Here are some points, each followed by its number:
tensor([ 1.16,  0.54, -0.83, -0.38,  0.18, -0.10,  0.10,  0.61, -0.08, -0.26,  0.80,  0.48,  0.31,
         0.52, -0.39,  0.84, -0.55, -0.26, -0.11,  0.52, -0.02, -1.03,  0.22, -1.18]) 0
tensor([-1.80,  0.51,  1.16, -0.10, -0.59,  1.20,  1.08, -1.78, -0.17,  0.93,  0.38, -1.01,  0.89,
        -1.00, -0.52,  0.60, -1.79, -0.82, -1.29, -0.90, -1.06,  1.45,  1.61,  1.43]) 1
tensor([ 0.87,  0.06, -0.73,  0.77,  1.14, -0.45,  0.32,  1.82, -0.73,  0.41, -1.13,  0.54, -0.82,
         1.08,  1.23, -1.10,  1.59,  0.37,  1.10, -0.27,  1.20, -0.29, -1.18, -0.07]) 2
tensor([-0.12, -1.77,  0.61,  1.57, -0.26, -1.27, -1.64,  1.00,  0.93,  0.77,  0.24,  0.04, -1.46,
        -1.55,  1.45, -0.81,  0.31,  0.20,  0.22, -0.20,  1.57, -0.45, -1.25, -0.48]) 3
tensor([ 0.80, -0.37,  0.14, -0.55,  1.91, -0.69,  1.38,  0.35, -0.21, -2.80,  0.94,  0.98, -0.65,
         2.08, -0.63,  0.47,  0.88,  0.14,  1.19,  1.75,  0.86, -1.94, -1.10,  0.10]) 4
tensor([ 0.43, -1.15, -1.10, -0.59,  0.63, -1.19,  0.37,  0.24, -0.54,  0.77, -0.84,  0.19, -1.17,
        -0.54, -0.35, -1.73,  0.01,  1.31, -0.53,  0.87,  0.23, -1.21, -0.72, -1.04]) 5
tensor([ 0.48,  2.15, -0.40, -0.25,  0.70,  0.65, -0.14,  0.49,  0.10,  0.46,  0.71, -0.37,  0.83,
         0.07,  0.85,  1.65, -0.22, -0.71,  0.76,  0.73,  0.09, -0.29,  1.10, -0.21]) 6
tensor([ 0.51,  0.17, -0.76,  1.62,  0.78, -0.50,  0.37,  0.59,  0.79, -0.41, -1.79,  0.87,  0.62,
         0.29,  0.84,  0.75,  0.29, -0.78,  0.76, -0.10,  0.66, -0.03, -0.03,  0.07]) 7
New points follow, each followed by the numbers of its three nearest points above by angle, nearest first.
tensor([ 0.37,  0.07, -0.50,  0.18, -0.10, -0.86, -1.10,  0.68, -0.09, -1.05,  1.54,  1.16, -0.07,
        -1.32,  0.18,  0.51,  0.40, -0.57,  0.86, -0.37,  0.75, -0.42, -0.56, -0.88]) 3 0 4
tensor([-0.62, -0.76,  0.57,  1.67,  0.16, -0.15, -0.89, -0.24,  0.72, -0.87,  0.47,  1.13, -0.85,
         0.38,  0.93, -0.84,  0.95,  0.73,  0.76, -0.01,  1.79,  0.91, -1.02, -0.77]) 3 2 7
tensor([-0.30, -0.89, -0.16,  0.36,  0.02, -0.43, -0.21,  0.63,  0.69, -0.48,  0.61,  1.16, -0.80,
        -0.14,  0.65, -0.62,  0.15,  1.03,  0.04,  0.29,  0.30,  0.57, -0.50, -0.42]) 3 5 2
tensor([-0.36,  0.34,  2.76, -0.78, -0.77,  2.14,  0.96, -0.47, -0.82,  1.06,  1.09, -1.26,  2.15,
         0.53, -1.09,  0.10, -1.48, -1.70,  0.29, -0.13, -1.81,  0.87,  2.01,  1.59]) 1 6 0
tensor([ 0.53,  0.16,  0.05,  0.41, -0.81,  0.24, -1.53,  0.53,  0.49, -1.20, -0.08,  0.74, -1.14,
         0.39,  1.53,  0.34,  0.39,  0.49, -0.02, -0.08,  1.12,  0.69, -0.74, -0.71]) 3 2 7
tensor([ 0.59, -0.38,  1.03, -0.11,  0.05,  0.79, -0.17,  0.29, -1.12, -0.79,  2.08,  0.17, -0.36,
        -0.61, -0.32, -1.50,  0.02,  0.37, -0.31,  0.67,  0.35,  0.63, -0.04, -1.03]) 4 5 3
tensor([ 0.96,  0.11, -0.88,  0.42,  0.04, -0.85, -0.29,  1.02, -0.36,  0.36, -0.77,  0.86, -0.47,
        -0.67,  0.62, -0.88,  0.31,  0.07,  0.36,  0.39,  0.21, -0.96, -0.24, -0.49]) 2 5 3
tensor([ 0.90,  0.20, -0.59,  1.14,  1.53, -1.25,  0.27,  0.45, -0.13,  0.40, -1.33,  0.48, -0.58,
         0.05,  0.53, -0.61,  0.04,  0.01,  1.36,  1.50,  0.19, -1.22, -0.44, -0.13]) 2 7 5
tensor([-0.10, -0.17, -0.01,  2.09,  0.92,  0.37, -0.17,  1.01, -0.06, -0.09, -0.14,  0.68, -1.63,
         0.44, -0.39, -1.94,  0.66,  0.09,  1.29,  0.79,  0.99,  0.83, -1.38, -0.61]) 2 3 5
tensor([-1.02, -1.08,  0.88,  1.36,  0.38, -0.76, -0.24, -0.03,  1.04, -0.17, -0.16,  1.03, -1.66,
         0.01,  0.98, -1.05,  1.02,  0.33,  0.82,  0.50,  1.87,  0.81, -1.77, -1.55]) 3 2 5
tensor([ 0.17,  0.06, -0.81,  0.68, -0.78, -0.45, -1.44,  0.55,  0.81, -1.21, -0.68,  0.82, -0.22,
        -0.36,  0.50, -0.30,  0.70,  0.23, -0.12, -1.10,  0.14,  0.53, -1.31, -0.37]) 3 7 2
tensor([ 0.61,  0.20, -0.86, -1.31,  0.52, -0.70,  0.49,  0.09,  0.36, -1.34, -0.43,  0.02, -0.19,
         2.01, -0.91,  0.88,  0.20,  1.20,  0.14,  0.62,  0.81, -1.29, -1.20, -0.05]) 4 0 5
tensor([-1.06, -0.26, -0.83, -1.52, -0.24, -0.36,  0.78, -0.65,  0.60, -0.26,  0.19, -0.78,  0.44,
        -0.30,  0.06,  0.94, -1.46,  0.63, -0.02, -0.66, -0.52, -0.69,  0.02,  1.35]) 1 6 0
tensor([ 0.90, -0.09,  0.80, -0.22, -0.51,  1.62, -0.24,  0.56, -1.39,  0.60,  1.77, -0.43, -0.08,
        -0.70, -1.12, -1.35,  0.34, -1.08,  0.16, -0.10, -0.90,  0.72,  1.11, -0.43]) 1 6 0
tensor([ 0.20,  0.24,  0.34, -0.56, -0.35,  0.45, -0.72,  0.04, -0.48, -0.44,  1.99,  0.40,  0.83,
        -0.88, -0.88, -1.35,  0.42,  0.03, -0.08, -0.40,  0.01,  1.77,  0.51, -1.05]) 1 0 6
tensor([-0.12, -0.20,  2.52,  0.17, -0.14,  2.45,  0.38, -0.11, -1.91,  2.11,  0.87, -0.73,  0.79,
         1.00, -2.31, -0.89,  0.00, -2.13, -0.32,  0.98, -1.88,  1.52,  2.38,  0.45]) 1 6 0
tensor([ 0.43, -0.98,  0.62, -0.75,  1.62, -0.91,  1.92,  0.63, -0.14, -2.95,  0.49,  0.25, -0.19,
         2.39, -0.69,  0.80, -0.13,  0.25,  1.54,  1.98,  0.42, -2.20, -0.83,  0.68]) 4 0 2
tensor([ 0.84, -1.41,  0.14,  1.15, -0.43, -1.56, -2.06,  0.25,  1.70,  0.25, -0.23,  1.00, -1.58,
        -0.20,  1.42, -0.55,  0.83,  0.68,  0.77, -0.01,  1.32, -0.31, -1.00, -0.51]) 3 2 5
